In the rows, 128 means zero.
Each named turn below is shown by a few rows before and after it. Which turns, in which order, take the first row of each later pair to the second? The first pair is answered.
kilur:
[137 108  83 104 137 146 172 111 179 123 176 161 115 136 171 107 157 116
 133 145 133 110 137 157 204 143 153 150  97 119 120 165 169 174 148  94
 171  99 157  88 115 135 121 124 124 173 186 119  93 149  93 122 126  87
  93 127 122 162 171 149]  ->  [121 133  84  71 119 163 156  59 176 132 153 118 111 131 155 120 149 137
 142 125 137 105 136 163 203 141 148 112 102 120 124 124 166 196 155  91
 142 109 135  98 134  99 126 100 110 178 167 121  90 156 131 124 116 122
 129 115 163 146 192 175]
[147 109  95 122 121  99 136 128 105 140 138 156 134 120 134 114 137 113
 141 140 136 133  92 124 129 145 118 116  99 118 119 120 144 122  99 158
 140  99 127 127 141 169 144 130 138 166 161 141 113 141 107 141 134 124
 146 129 126 120 113 106]  ->  [142 120  95 106 114 108 127 102 109 139 127 135 128 113 130 119 132 121
 148 130 141 130  94 131 130 143 116  96 106 116 118  98 143 128 102 154
 128 103 116 125 151 149 148 120 127 168 148 146 109 144 127 141 128 136
 167 121 148 110 125 125]
[141  91 146 187 140 139  99 155 153 113 177 147 156  94 103 109 142 100
  75 115 139 128 150 164 206 121 187 110 148 135 145 167 160 114 159  80
 117 149 118 124 101 103 128 138 156 127  83 153 128 127 107 128 110 138
  76 139 103 166 111 133]  ->  [132  90 144 163 134 135  94 123 154 115 174 139 161  86  96 113 157 102
  75 114 133 123 141 176 213 116 185  87 138 124 138 149 175 119 164  69
 113 142 110 120 116  93 130 125 140 138  80 156 117 119 125 129  94 160
  90 143 129 168 125 153]
[153 101 129 176 184 190 123 125 126 179 162 111  99 138 121  83 131  66
 123 142 121 129 130 115  87 115  90 158 206 169 153 168 136 118 134 134
 145 197 102 117  98  85 122 114 102 101 118 129 163 171  79 147 135 155
 159  74  95 167 131  96]  ->  [143  71 119 165 206 155 136 131 125 168 181 143 107 133 131  78 171  52
 112 167 113 117 116 124 114 103  93 154 177 158 135 179 171 107 140 111
 167 171 118  88 101 121 129 113  86 118 142 135 145 141  72 146 120 149
 144  96  87 184 131 105]
firet:
[178 112 157 114 159 154 156 123 123 154  95 144 126 140 102 142  73 160
  87 137 131 134 146 130 111 138 117 132 136 157 110 149 135 103 167 136
 177 128 165 143 102 131 121 132 123 154  97 158 134 152 119 147 114 195
 152 200  82 126 134 109]  ->  [175 110 163 116 159 152 142 118 129 146 104 145 133 135  97 144  80 159
  81 134 131 129 142 133 120 132 120 118 130 152 112 142 140  98 173 128
 170 128 164 146 103 123 127 132 117 152  99 167 134 145 122 145 108 196
 152 207  90 129 137 119]
[131 142 119 142 152 153  95 117 128 146 187 174 110 106  76 167 135 112
 148 172  73  80  87 107  82 143 124  91 147  65  98 112 119 114 116  91
 126  81 154 108 124 141 143  93 151 148  89 156 157 118  94 172 110 203
 104 124 108 171 123 143]  ->  [127 149 119 130 146 148 100 118 124 151 177 170 105 109  80 176 130 115
 153 177  75  78  89 106  76 142 123  95 147  68  93 106 117 119 108  94
 125  78 157 104 135 145 138  97 153 146  89 150 153 118  91 169 110 201
 106 120 112 163 123 147]
[133 110 133 180 136 130 140 157 132 117 151 160 130 131 134 105 118 103
 119 133 119 144 142 120 121 123 131 162 146 134 119 170 120  94 144 152
 154 148 142 130 112 140 115 133 144 114 142 123 126 136 106 142 154 100
 112 124 104 145 107  89]  ->  [129  95 145 183 144 129 120 151 139 102 171 167 144 113 125 105 144 105
  98 124 112 137 138 141 142 121 144 134 130 127 126 163 134 101 158 136
 141 144 134 133 106 126 136 128 138 116 132 142 125 119 120 134 134 107
 109 147 117 164 116 107]
[131 135 112 112 131 136 155 109 134 152 107 115 125 147 128 104 123 119
 150 131 140 128 124 111 115 130 101 158 153 135 108 142 146 122 125 152
 160 130 135 107 124 136 105 105 135 146 146  98 130 140 134 130 149 131
 136 102 112 122 118 111]  ->  [140 122 117 138 141 142 148 110 137 140 126 123 131 140 124  94 129 110
 134 127 133 129 131 122 132 127 110 149 156 138 112 154 148 118 142 148
 164 134 132 119 103 130 107 107 135 145 145 110 136 137 129 127 149 128
 129 110 105 139 117 107]
kis:
[145 135  88  95 115 130 114 122 103 137  74 104 103 122 110 124 121 130
 146 116 114 121  99 110 120 121 126 112 144  82 109  91 112 148 104  91
 121 124  91 128 160 152 103 101 115 150 145 121 107 147 169 140 120 148
 140 109 106 116 137 177]  ->  [145 105  83 105 130 112 122 124 106 121  93 129 110 115 105 114 148 121
 131 123 104 117  97 119 143 118 125 110 131  81  97 109 138 136 120  82
 142 109 101 114 151 165 100  96 108 159 153 126 105 127 163 136 113 150
 135 123  95 138 131 177]
[137 156 145 110 122 120 121 130 147 136  92 113 148 129 106 119 131 177
 123  99 133 133 114 136 106 116 125 119 109 118 169 122 103 125 139 139
  46 116 139 136 123 115 148 120 117  98 103 130 135 154 138 148 119 123
 138 103 164 111 137 112]  ->  [150 129 112 103 142 107 174 103 157 150 102 134 142 142 107  90 150 136
 128 101 128 115 108 128 124 122  92 132 116 119 128 150 140 108 170 162
 100 109 146 110 110 133 124  87 112 126 117 104 134 147 130 140 133 139
 147  86 148 118 125  91]
[111 102 127 146 150 116 127 102 135 115 152 129 157 104 116 107 146 110
  93 103 116 117 132 154 150 136 129  81 127 106 109 142 169 129 153 129
 153 119 114 130 107  95 129 106 102 154 122 129 130 113 149 132 118 152
 125 142 157 143 133 139]  ->  [104 142 146 142 129 134  94 109 124 118 130 100 152 104 116 130 111 142
 103  94 130 123 146 154 120 138 142  86 136 112 141 120 124 148 130 126
 107 128 107 153 115  72 137 120 114 133 102 137 132 134 159 142 120 149
 130 139 171 121 146 145]
[118 112 133 133 117 106 113 138 113 104 136 131 145 113 137 147 162 124
 120 134 132 135 107 148 136 123 144 132  84 112 129 106 135 107 110  90
 130 107 142 107 143 158 145 130 113 147 140 138 135  93 134 133 111 127
 120 163 151 130 124 157]  ->  [127 153 122 115  88 129 124 116 109 124 100  94 130 131 134 163 113 137
 151 124 151 139 113 133  94 135 125 149 109 119 136  88 101 114  97 114
 115 124 137 117 147 135 127 122 132 136 125 118 145 122 142 136 127 134
 146 126 166 103 128 143]
zurim:
[114 128 133 146 142 111 147 156 127 128 162 159 146 111 142 137 158 135
 128 137 126 119 137 135 139 142 137 141 118 106 124 138 130 135 138  93
 135 111 135 122 127 142 143 130 141 130 153 149 126 106 115 123 119 118
 105 130 129 127 138 136]  ->  [117 153 134 127 119 123 148 159 119 143 129 135 132 124 144 153 121 151
 150 137 142 128 142 122 105 143 131 155 131 111 133 122 102 142 111 109
 118 122 137 126 142 141 133 135 157 119 146 135 129 124 113 130 131 109
 114 110 134 100 138 132]
[137 153  89 133  96 116 145 182 119 100 143 128 119 166 206 175 137 175
 125 185 160 173 110 158 140 120 103 103 122 125 137 122  51 134  80 146
 109 145 133 177 113 112 124 129 123 118 152 119 152 162 106 129 152 107
 168  82 129  87 139 106]  ->  [153 128  96 173 122 137 150 165 136  84 189 144 131 159 197 136 150 141
 103 167 145 169 119 168 174 121 107  89 140 131 134 153  75 126 121 152
 127 159 122 187  73  86 130 110 122 120 142 128 165 161 104 122 158 119
 165  86 118 119 132  85]
[156 122 120 134 147 113 157 165 108 134 168 161 121 140 100  88 130  99
 120 127 137 129 126 132 153 141 136 116 126  82 120 137 183 104 161  89
 141 128 133 110  87 184 125 119 147 126 114 105 129 110 130 146 131 126
 101 154 146 109 140  86]  ->  [142 146 122 105 127 101 154 179  94 155 132 142 102 147 114 114 109 125
 139 145 144 129 118 121 128 138 136 121 116  86 126 111 160 110 128  84
 126 119 142 104 116 204 118 132 149 121 122  95 123 113 124 148 130 118
 100 148 151  82 148 100]
fen:
[148 141 157 173 124 121 133 181 113 142 126 149 136 140 141 139  94 121
 136 118 106 169 120 120 116 124 142 181 138 122 130 164  97 134 124 145
 136 153 142 123 111 147 144 149 175 119 141 116 136 139 145 118 151 113
 126 123  93 112 105 106]  ->  [146 124 157 177 132 104 134 184 116 130 140 169 143 136 143 134 120 123
 124 129  96 159 115 124 129 117 149 178 120 115 124 166 114 131 129 133
 140 135 152 113 111 162 152 155 165 124 149 123 123 120 143 116 141 115
 116 139  89 122 107 113]
[ 88 153 132  66 122  94 128 137  90 138  90 151 106 127 132 154 143 151
 164 160 150 143 112 111 114 142 111 129 112  97 119 107 133 134 100 115
 133 112 145 101 175 169 122 134 143 133 157 115 102  96 131 125 113 113
 120 136 129 100 137 132]  ->  [ 97 123 116  76 145  94 152  99 104 126 123 164 112 121 125 124 168 122
 154 153 138 131 111 120 152 138  98 113 115  97  94 134 168 122 143 126
 173 110 141  91 155 157 121 104 131 155 163 110 104  88 141 118 112 130
 129 135 128 122 126 129]
[103 147 108 103 126 122 172 113 113 149 118 108 100 139 119 141  94 108
 149 129 162 127 144 115 117 118 139 134 103 140 115 104  98 125 151 134
 117 136 121  85 151 142 136 108 130 128 147 133 120 121 125 101 151 107
 125 131 141 108 116 149]  ->  [ 95 138 108  99 135 112 170 118 110 142 124 116 103 133 121 145 109 105
 140 133 158 129 140 121 126 112 148 132  93 138 112 111 104 124 146 127
 118 131 124  73 154 151 140 111 123 135 151 139 115 108 121 106 140 107
 123 143 140 115 120 155]
Pairs:
Each pair is two turns apart.
[125 153  94  84 107 141 159  74 139 149 101  99 106 148 119 136  90 117
 165 117 146 133 110 105  95 119 103 129 142 124 115 105 120 129 126 126
 146 111 128 125 134  82 118 112 151 150 116  80 138 162 145 120 164 151
 152 103 156  77 151 136]  ->  [144 113  92 125 137 108 185 143 139 140 129 156 111 158 140 122 119  91
 149 149 138 134 106 101 108 118 111 173 132 124  97 156 139 100 126 126
 187  93 157 110 116 147 113 132 162 154 148  79 135 140  99 120 176 117
 105 125  95 109 125 103] : kilur, kilur
[133 133  97 111 136  96 180 125 124 127  78 137 104 138 142 109 139 104
 164 138 146 115 125 129 122 138  92 168 135 127  87 133 156 123 117 158
 134 146 131  81 130 136 102 100 120 137 131 105 130 127 111 130 160 149
 134  99 121  84 138 122]  ->  [145 132 110 140 144 102 178 155 130 121  89 144 107 149 142 105 128  98
 158 137 150 119 135 129 125 143 102 188 146 131 100 160 137 119 116 163
 133 155 133  94 111 138 102 116 135 124 126 106 139 135  93 136 171 134
 119 100 104  94 130 103] : fen, firet
[116 129 117 129 135 133 127  66 143 114 141 128 126 142 111  96 128 118
 138 123 112 112 141 146 142 135  95 131 150 122  98 130 154 130 148 136
 158 147 111 135 110 100 121 102 116 126 119 110 125 138 132 123 143 154
 165  91 145 135 123 110]  ->  [125 119 115 153 144 128 134  93 141 113 149 144 129 150 117  87 127 106
 132 130 109 118 140 139 138 134  97 148 155 126  95 155 151 121 146 140
 165 146 119 134 100 117 119 116 125 121 129 109 130 139 110 125 149 136
 148  89 116 139 115  94] : kilur, kilur
[129 135 135 123 141 137  62 110 114 148 127 124  47 113 111 135 102 109
 107 121 138 122 145 117 117 136 173  63  96 135 128 117 123 117 147 137
 147 115 122 168 127  96 142 121 104  78 121 142  90 115 155 137 123 108
 140 101 142 166 147 118]  ->  [131 127 141 140 149 131  62 142 111 143 133 140  51 117 120 133 103 110
 103 134 139 130 146 114 115 134 178  83  91 132 131 125 112 110 138 139
 150 115 132 173 122 110 141 135 110  75 127 148  94 113 138 142 126  93
 117 111 125 165 141 107] : kilur, fen
[130 112 133 159 142 157 142  93 159 113 149 127 142 128 103  84 128  99
 108 104 128 125 137 138 152 119 112 116 152 138 125 168 143 126 165 149
 156 139 133 159  78 101 135 100 148 124 119 145 136 149 133 123 128 139
 122 113 124 147 125 111]  ->  [137 106 120 155 148 142 164 111 155 122 138 139 137 141 112  85 123  93
 122 117 128 125 127 129 145 125 102 142 146 136 114 179 143 114 157 157
 173 135 145 146  92 129 123 105 150 130 135 130 134 148 119 129 134 127
 118 103 105 138 113 102] : fen, kis
[123 131 133 137 146 134 143 114 148 105 172 136 138  81 124  94 161  95
 123  98 139 106 166 144 149 106 128  82 142 136 104 151 132 112 184 137
 142 137 103 128 124 128 137 124 112 129 125 143 129 117 154 125 117 124
 137 136 139 167 131 135]  ->  [103 178 136  91 106 133 130 132 129 127 109  98 118  88 135 137 124 139
 152 110 160 120 160 129  95 105 127  86 135 136 122  98  92 127 129 125
  90 130 105 129 174 138 134 139 118 111 123 133 122 132 164 137 114 120
 146 124 164 123 151 160] : zurim, kilur
[128 123 157 106 118 127 110 193 101 135 122 122 125 145 126 181 118 168
 117 152 138 145 115  93 107 138 125 127  97 141 136 133 136 134 107 108
 106 113 132 134 156 134  99 152 110 128 142 123 131 115 118 123  99 121
  86 128 120 127 138 133]  ->  [156 110 138 130 135 153 149 143 123 138 138 113 122 163 116 135 100 125
 128 128 138 132 127  85 123 147  93 140 141 155 117 167 152 129 151 151
 149 137 123 139 112 104  74 109 121 139 127 100 147 139 118 118 134 140
 101  90 106 139 119  93] : kis, zurim
[128 109 118 162 138 177 123 116 112 115 131 133 126 122 181 103 127 136
 139 118  89 189 136 109 136 107 144 177 118 150 137 169 101 120 141 140
 153 149 136 133 146 115 143 150 151  92 110 129 139 168 114 138 132  93
  64 145 110 154 111  68]  ->  [ 98  98  99 100 132 152 120  55 117 111 123 130 136  99 170 111 171 144
 134 122  87 162 110 132 160  95 138 117  78 131 113 126 153 131 150 108
 151 123 129 109 185 114 164 120 111 117 122 137 122 139 155 133  89 135
  94 163 155 154 134 119] : kilur, kilur
[141 129 110 122 128 118 146 133 131 146 120 117 145 139 139 127 101 124
 150 145 150 134 151 108 101 126 120 144 147 128 133 140  98 123  95 137
 134 119 135 121 124 150 134  99 121 143 125 118 107 147 107 138 163 103
 152 104 111 129 124 114]  ->  [127 116 110 100 125  92 140 138 125 139 120 130 150 128 140 132 134 132
 145 159 140 127 137 117 116 120 123 121 116 116 131 124 111 126  95 114
 132 100 134 108 147 169 148 102 108 145 138 135  95 120 118 136 137 106
 150 125 121 137 133 140] : fen, kilur
[132 148 142 159 123 139 117 112 122 118 157  98 127 126 108 135 137 118
 132 126 135 108 130 157 141 138 137 121 142 143 148 154 160 128 132 150
 129 127 129 128 103 127 121 114 151 108  95 138 117 136 138 131 106 145
 124 128 134 113 134 138]  ->  [133 149 145 167 125 132 118 143 122 119 155 111 125 137 116 137 135 125
 127 138 137 116 129 153 132 140 144 141 135 146 158 157 153 128 120 148
 125 123 135 124 108 145 117 131 156 106 103 141 112 130 126 138 109 123
 103 131 118 111 124 136] : fen, kilur
[ 80  96 160 164 131 134 110 102 102 131 145 136 159 112  88 105 146 109
 100 128  99 121 123 178 132 120 136 100 127 137 113  79 120 151 180  91
 148 128 171 116 155  97 124 145 113 130 126 146 168 133 151 154 105  96
 103 177 130 160 126 180]  ->  [ 81 123 126 122 111 130 151  84  93 165  90 109 134 145 101 114 104 106
 144 142 123 117 111 145  96 131  94 133 143 146  87  70 120 151 161 132
 172 126 180  95 181 117  89 127 127 154 132  98 171 154 150 160 134 101
 132 133 130 117 115 166] : zurim, kis
[112 142 135 126 148 101 141 173 124  89 140 168 171 133 158 132 113 143
  52 131 143 126 159 127 156 158 153 154  98 127 133 171 158 122 155 122
 123 115 137 150 152 102 107 150 143 138 125 131 121 123 110 144 107 103
 112 115 120 150 136 141]  ->  [102 163 133 100 130 122 128 128 119  92 118 133 172 128 148 142 100 158
  61 119 148 119 162 135 147 157 145 118 102 128 145 139 154 136 153 121
 101 119 125 165 169  71 117 136 131 134 110 132 123 135 143 140  93 130
 141 108 158 136 151 165] : kilur, kilur
[113 128 102 104 142 121 149 108 141 144 125 134 107 143 133 107 156 118
 157 154  87  92 115 113 134 132 105 112 135 110  99 100 156 104 153 132
 159 133 129 102 145 131 123 120 132 162 132 122 131 106 120 120 128 172
 184 139 151 128 127 131]  ->  [133 149 120 137 133 148 140 128 138 151 124 116  96 154 134 107 110 119
 165 134  95 108 129  97 109 143 107 146 169 127 127 118 108 106 148 156
 143 161 127 131 118 111 109 131 158 137 112 112 150 139 109 128 163 156
 179 117 136 117 121 101] : kilur, kilur
[107 143  90 181 108 120 169 158 106 138 182  86 102 114 136  76 113  70
 113 129 121 118 117 178 170 110 109 101 156 100 166 158 124  67 110 169
 204 158  76  96 119 130 127 152 131 135  97 116 166 155 139 139  88 151
 154 151 114 131 134 116]  ->  [ 89 153 109 168  89 108 137 198  94 132 170  94 107  96 140 111 123 106
 103 141 119 127 116 182 154 100 139  84 130  92 186 130 106  78  84 136
 164 151  81  99 141 140 144 181 132 116  99 135 156 142 138 144  62 139
 142 184 124 123 149 144] : kis, zurim
[132 128 147  84 120  48  90  98 144 140 106 137 188 103 156 193 130  80
 172 152 115 207 185 112  66  83 103 183 131 138 104 153  78 131 107 128
 117 119 136 163 149 103 128 102 162  87 127 159  56 134 144 153 103 111
 183 124 151 159 111 143]  ->  [144 120 150 112 131  46  99 118 150 138 118 149 189 107 156 183 132  63
 167 151 114 216 188 109  69  81 103 203 138 146 106 177  80 124 116 131
 128 122 136 162 133 109 119 108 170  80 125 158  61 135 130 154 113 101
 166 122 133 166  99 123] : kilur, firet
[132 128 113 112 122  88 164  66 139 146 146 144 152 138 193 145 111 156
 133 158 108 117 104 141 138 132 131 102  79 100  94 105 163 155  78 122
 114  81  99  70 139 122 140 111  83 149 152  95 108 114 162 125 175 174
 162 135 147 100 146 155]  ->  [155 130 131 163 131 132 153  41 153 134 176 133 160 135 174 115  94 132
 121 116 104 122 135 148 153 142 137  99 124 116 110 138 151 152 118 147
 117 121  79 107  80  62 137  95 101 137 121 103 131 135 172 118 200 182
 169 119 142 122 134 126] : kilur, zurim
[146 119 113 138 136 134 141 126 134 117 131 127 128 135 121 119 133 120
 128 121 128 129 132 128 139 133 110 136 143 134 134 147 115 131 150 129
 130 135 129 131 112 112 120 120 137 134 133 134 138 133 125 123 132 131
 128 124 116 133 129 112]  ->  [130 136 124 119 117 128 122 143 124 123 113 123 120 129 126 146 125 145
 132 130 130 136 127 130 122 127 122 124 124 127 145 117 104 135 125 107
 100 128 131 127 137 124 129 137 134 124 132 138 134 127 128 130 119 127
 125 132 130 120 143 132] : zurim, kis
[106 164 153 120 119 163 122 107 141 145 109 102 117 148 132 141 108 135
 159 130 134 140 151 123 126 153 119 129 131 134 128 118 119 144 139 153
 109 143 127 135 126  98 123 113 141 116 122 136 138 150 157 139 153 136
 142 110 143 116 131 124]  ->  [ 97 133 156 119 136 150 118  98 147 125 141 131 133 128 126 128 151 130
 135 128 117 130 146 143 165 146 127  98 116 116 119 119 156 142 163 128
 116 127 126 129 125 101 137 105 118 129 125 158 128 124 161 129 127 148
 140 133 147 140 135 141] : zurim, firet
